Each path below is one point turned by a fixed rotation once a step. After each direction that follows a path, write how fast that rotation turns it, in degrees each step (0 if it stays still).
Each turn is a multiple of 5 degrees from 10 to 175, or 0.
Each row of a path follows its step; steps can be skipped.
Rotation 1:
step 0: -1.928 1.903 1.745 -1.570 -0.403 4.550 -0.493 2.744 1.514 -1.131 1.113
 -2.966 -0.176 0.631 2.323 -0.620 -1.158 1.322 -0.184 1.880 -0.359 2.851
 1.626 1.374 -1.386 1.479 -0.084 -1.312 0.311 -0.969 2.378 -2.137 -0.610
 -0.405 0.138 -0.980 -2.913 1.627 -2.786 -1.857 0.975 1.262 -2.935 1.632
 -0.948 -0.782 -0.809 2.058 -3.642 0.892 -0.797 2.370
step 1: 2.230 0.573 -0.464 2.069 -0.910 2.706 -1.030 0.586 0.811 -3.063 -0.153
 -3.306 4.088 0.876 0.070 1.794 -2.614 -1.099 1.150 2.889 -0.536 2.603
 2.581 -0.959 0.318 -0.111 0.196 0.469 0.606 -4.559 -1.599 -0.741 1.275
 -1.437 -1.407 0.436 -2.323 -1.508 -0.789 0.068 -2.169 1.875 0.263
 -1.858 1.208 0.886 -1.442 2.610 1.925 -1.511 -0.886 0.904
step 2: 1.995 -2.934 -2.537 1.748 -0.753 1.111 -1.701 0.480 1.345 0.078 -2.561
 1.421 2.425 1.415 0.206 1.799 0.680 -0.489 -1.139 0.942 -0.683 3.332
 -2.359 -0.847 -2.527 1.647 0.489 -1.682 -0.077 -1.679 -2.694 -1.526
 1.253 -2.544 -0.900 1.344 1.263 1.120 1.799 3.116 -1.263 -2.828 -1.386
 2.141 2.732 3.301 -0.816 -1.002 -0.224 0.754 -0.844 2.451
step 3: -0.892 -1.162 -0.407 -2.516 -1.775 3.739 0.708 1.302 1.773 3.481 0.352
 2.349 -1.351 1.417 -2.373 0.020 3.306 0.409 1.015 0.287 -1.338 -0.275
 -1.111 0.730 -3.093 -0.285 0.572 -1.058 1.774 -1.303 -1.235 -0.842
 0.597 1.388 -1.666 1.673 -2.169 0.021 1.860 -0.946 1.602 -2.822 -1.708
 1.727 3.276 -1.143 1.412 0.781 1.264 -3.698 -2.270 0.962
step 4: 0.658 -0.111 2.210 0.889 -0.871 0.679 -4.849 0.365 -0.844 1.447 1.983
 0.332 -0.988 0.315 1.978 1.328 2.341 0.634 1.116 1.084 2.168 -0.671
 0.437 1.190 -3.361 1.214 1.448 -0.127 0.712 0.729 3.155 -2.189 1.021
 2.119 -2.995 0.271 0.045 -1.121 1.459 -2.141 -0.315 2.256 -0.095 -3.101
 4.067 -1.919 -0.609 1.696 -1.745 -2.618 1.040 0.227
step 5: 1.384 -1.293 1.221 1.788 -2.866 -1.108 -3.007 0.935 0.297 -0.663 -3.103
 -3.006 0.508 0.309 -2.786 -0.226 -0.707 0.604 2.330 0.748 4.985 -0.260
 0.857 0.170 0.969 -0.227 2.466 -1.138 -0.128 -1.061 1.831 0.941 -1.967
 0.676 -1.605 -0.822 -1.052 -1.790 1.948 -2.250 -2.200 -0.066 1.016
 3.235 3.147 1.393 -1.247 0.045 -2.717 1.059 0.612 -1.930
step 6: 1.490 -1.347 -0.806 1.384 -2.523 -0.565 0.704 3.028 3.827 0.450 0.188
 1.475 2.619 2.489 -0.364 -0.191 -2.798 -0.169 4.639 -0.384 1.545 0.378
 -0.221 3.312 0.191 -2.529 0.352 -1.469 0.157 3.664 0.908 1.341 -0.647
 -1.541 0.155 0.933 -1.080 1.925 2.727 0.040 0.100 -3.945 0.785 0.397
 -0.358 0.181 -1.423 1.733 0.209 1.273 1.599 0.285
step 7: -2.594 0.884 2.294 0.129 -2.813 -1.293 1.445 3.850 1.613 -0.003 -1.305
 -1.839 2.891 0.391 -1.226 0.293 0.073 1.748 0.508 -2.812 -0.013 0.950
 -0.536 0.986 -2.837 2.146 -1.428 -0.605 -2.240 3.995 0.664 -1.871 1.966
 1.260 -0.442 0.665 -0.131 -0.236 -0.139 1.986 1.213 -0.371 1.778 0.401
 0.053 -2.554 1.140 3.496 1.646 -0.157 -2.804 2.576
step 8: 0.210 3.941 1.642 -0.756 0.597 0.498 -3.208 2.592 1.002 -0.366 -1.665
 1.006 0.108 -0.357 -1.491 -2.582 0.005 1.887 0.923 -0.685 2.439 -0.831
 0.708 -5.411 -0.888 2.468 0.251 0.562 1.590 0.664 0.819 -0.523 1.649
 -0.589 -1.903 -0.131 -1.266 -0.005 -0.343 3.387 -0.213 0.683 2.888
 -1.589 -0.533 2.449 -0.513 3.017 1.780 -2.534 -0.654 -1.256
step 9: -1.185 0.231 -1.587 -0.306 0.816 -0.885 0.765 0.873 -1.009 -1.358 -1.381
 -0.795 0.029 1.107 -0.968 0.964 3.252 1.960 1.902 0.033 2.536 -1.646
 -2.606 -0.555 -0.453 -0.586 2.688 -0.995 1.334 -0.574 -3.584 -1.003
 0.876 -0.067 1.101 0.051 -0.209 -0.626 4.150 2.956 0.289 0.855 4.314
 -2.461 0.883 3.761 -0.654 -0.478 0.087 1.154 3.682 -1.133
0.278 -0.084 -1.156 0.651 -0.247 -0.017 0.283 -0.152 0.038 -0.352 0.046
 -0.591 0.830 -0.688 0.178 0.163 0.649 0.053 0.469 0.699 0.229 0.884
 0.026 -0.404 0.135 0.337 0.372 -0.037 -0.357 -0.378 -0.004 0.113 -0.649
 0.088 -1.280 0.033 -0.181 -0.154 0.564 -0.536 0.443 -0.183 0.484 -0.611
 -1.383 0.359 0.536 -0.376 -0.781 0.051 0.287 -0.931 -> 90
0.408 0.326 -0.672 -0.348 1.095 -0.282 1.019 -0.188 -0.154 -1.007 -0.462
 -0.218 0.125 -0.623 0.354 0.333 0.400 -0.599 -0.527 0.243 0.306 -0.014
 0.296 -0.215 -0.471 -0.560 -1.039 -0.352 0.903 -0.424 0.736 -0.510
 0.415 0.246 -0.132 0.122 -0.568 -0.052 0.379 0.203 -0.509 -0.951 -0.434
 0.004 1.065 -0.165 0.426 -0.042 -0.527 -0.522 0.314 0.336 -> 40
0.006 0.295 -0.400 0.009 0.001 -0.613 0.016 -0.542 -0.004 -0.144 0.442
 0.859 1.072 -0.009 0.255 0.949 0.172 0.082 1.183 0.460 -0.343 -0.315
 -0.200 -0.327 -1.042 -0.920 -0.080 -0.003 -0.348 -0.208 -0.647 -0.055
 0.460 0.060 1.107 0.461 0.254 -0.545 -0.489 -0.725 -0.053 0.723 0.824
 0.025 0.054 -0.741 0.010 0.746 -0.374 -0.003 0.454 0.187 -> 135
1.437 -0.429 -0.249 -0.002 -0.219 0.554 -0.460 -0.462 -0.407 -0.554
 -0.754 -0.537 0.008 0.690 -0.230 -0.783 -0.290 -0.380 0.173 0.548 0.443
 0.049 -0.189 -0.630 0.298 -0.194 0.793 1.475 0.485 0.355 0.079 -0.249
 0.677 0.187 0.547 0.152 0.401 -0.691 -0.039 0.728 0.145 0.318 -0.145
 0.192 0.120 -0.097 0.954 0.237 -0.156 0.581 0.600 -0.074 -> 100
0.729 -0.565 0.795 -0.295 -0.694 0.411 0.015 0.220 0.534 -0.659 0.176
 -0.128 -0.094 -0.857 0.199 -0.488 0.574 -0.376 0.158 -0.750 0.844
 -0.796 0.480 -0.122 -0.870 -0.632 0.201 -0.271 -0.249 1.141 -0.614
 -0.176 -0.649 0.089 -0.678 0.301 0.454 -0.522 0.012 -0.035 -0.110
 -0.768 1.083 -0.079 0.299 0.613 -0.265 0.561 0.035 -0.031 -0.263 0.290 -> 20
0.463 1.917 0.500 0.130 -0.581 0.215 -0.521 -0.490 0.217 -0.426 0.298
 -0.492 0.026 0.465 0.525 0.293 -0.019 -0.402 -0.194 -0.378 0.103 -0.733
 0.847 -0.249 0.248 1.110 0.076 -0.108 -0.067 -0.867 0.032 -0.817 -0.275
 0.093 0.128 0.096 -0.019 0.097 0.329 -0.218 -0.542 0.351 0.701 0.564
 0.133 0.199 -0.313 -0.511 0.283 -0.136 1.119 -0.358 -> 95
-0.307 -0.243 -0.175 -1.325 0.949 0.216 0.106 0.128 0.211 -0.507 0.754
 -0.313 0.035 0.118 -0.977 -0.477 -0.301 0.965 0.314 0.318 0.998 -0.063
 0.471 0.278 0.337 0.315 0.964 -0.416 -0.485 -0.415 -0.237 -0.229 0.064
 -0.065 -0.079 -0.537 0.881 -0.187 -0.374 -0.247 -0.812 0.066 -0.254
 -0.821 0.167 -0.373 -0.275 -0.306 -0.678 -0.407 0.802 0.486 -> 80
